[[ 0  1  2 15 74 70 10  7 22 21 22]
 [85 45  2  1  0  1  2  7 21 22 23]
 [ 0  1  2  1  0  1  2 12 71 72 24]
 [ 0  1 38 85 48  1  2  7 21 22 23]]
|
[[23 22 21  7  2  1 48 85 38  1  0]
 [24 72 71 12  2  1  0  1  2  1  0]
 [23 22 21  7  2  1  0  1  2 45 85]
 [22 21 22  7 10 70 74 15  2  1  0]]

[[  3 -11 -51 -26   7]
 [  2 -14 -26 -23  -1]
 [ 11  -7  26  10   3]
 [-36   4  35 -13   4]
 [-32 -11  13 -30   1]
 [-17  -4  69 -17 -34]]
|
[[-34 -17  69  -4 -17]
 [  1 -30  13 -11 -32]
 [  4 -13  35   4 -36]
 [  3  10  26  -7  11]
 [ -1 -23 -26 -14   2]
 [  7 -26 -51 -11   3]]

[[ 43  39 -87  33]
 [ 59 -24   9 -46]
 [-43  71  40  62]
 [ 13 -52 -17   2]
 [ 71 -44  30  -1]
 [-71  56  26  54]]
|
[[ 54  26  56 -71]
 [ -1  30 -44  71]
 [  2 -17 -52  13]
 [ 62  40  71 -43]
 [-46   9 -24  59]
 [ 33 -87  39  43]]

[[-50 -13 -27 -17 -33  17  16 -43  11  74  23 -36  15  16 -46]
 [-24  18 -37  57 -24  32  -5  32 -22   4  23 -28  28   4   5]
 [ 72  84   0 -31   1  22 -46   9 -30 -60   4  39  41 -27 -16]]
|
[[-16 -27  41  39   4 -60 -30   9 -46  22   1 -31   0  84  72]
 [  5   4  28 -28  23   4 -22  32  -5  32 -24  57 -37  18 -24]
 [-46  16  15 -36  23  74  11 -43  16  17 -33 -17 -27 -13 -50]]

[[44  8 61 12]
 [54  6 74 12]
 [32 13 18 28]
 [16 29 16 21]]
|
[[21 16 29 16]
 [28 18 13 32]
 [12 74  6 54]
 [12 61  8 44]]

[[-36   8  16  14   0  66 -70 -51  20  21]
 [ 13  39 -36   6 -29 -26  52 -84  26   0]
 [ 58  31 -55 -12 -48 -55  -7   2   6  -1]]
|
[[ -1   6   2  -7 -55 -48 -12 -55  31  58]
 [  0  26 -84  52 -26 -29   6 -36  39  13]
 [ 21  20 -51 -70  66   0  14  16   8 -36]]

[[ 22 -14  35  -3 -45]
 [ 51  66 -10  28  17]
 [ 48  29 -32  45  24]
 [ 36  50  42  15 -52]
 [ 45  56 -16  38  11]
 [ 52  59   9  38 -30]
 [  8 -44 -33 -45  44]
 [  5 -46 -35 -42  43]
 [ 51  59  37 -35  -7]
 [-12 -45 -40 -35  45]
 [  9 -46 -26 -55  56]
 [ 35  -9 -34  17  39]]
|
[[ 39  17 -34  -9  35]
 [ 56 -55 -26 -46   9]
 [ 45 -35 -40 -45 -12]
 [ -7 -35  37  59  51]
 [ 43 -42 -35 -46   5]
 [ 44 -45 -33 -44   8]
 [-30  38   9  59  52]
 [ 11  38 -16  56  45]
 [-52  15  42  50  36]
 [ 24  45 -32  29  48]
 [ 17  28 -10  66  51]
 [-45  -3  35 -14  22]]

[[-23  48 -42 -23 -27  -7  31 -56 -57  12]
 [ 28 -61  42  30  28 -18 -53  42  49 -32]
 [ 39  15  38  32  27  -1   6  57  44   1]
 [ 34 -36  41  20  28  -6 -32  66  52 -16]
 [ -8   8  -6 -22  -5  18  11  17   6  15]]
|
[[ 15   6  17  11  18  -5 -22  -6   8  -8]
 [-16  52  66 -32  -6  28  20  41 -36  34]
 [  1  44  57   6  -1  27  32  38  15  39]
 [-32  49  42 -53 -18  28  30  42 -61  28]
 [ 12 -57 -56  31  -7 -27 -23 -42  48 -23]]

[[ 42  23]
 [-72   5]
 [-47  46]
 [ 40 -10]
 [-12   2]]
|
[[  2 -12]
 [-10  40]
 [ 46 -47]
 [  5 -72]
 [ 23  42]]
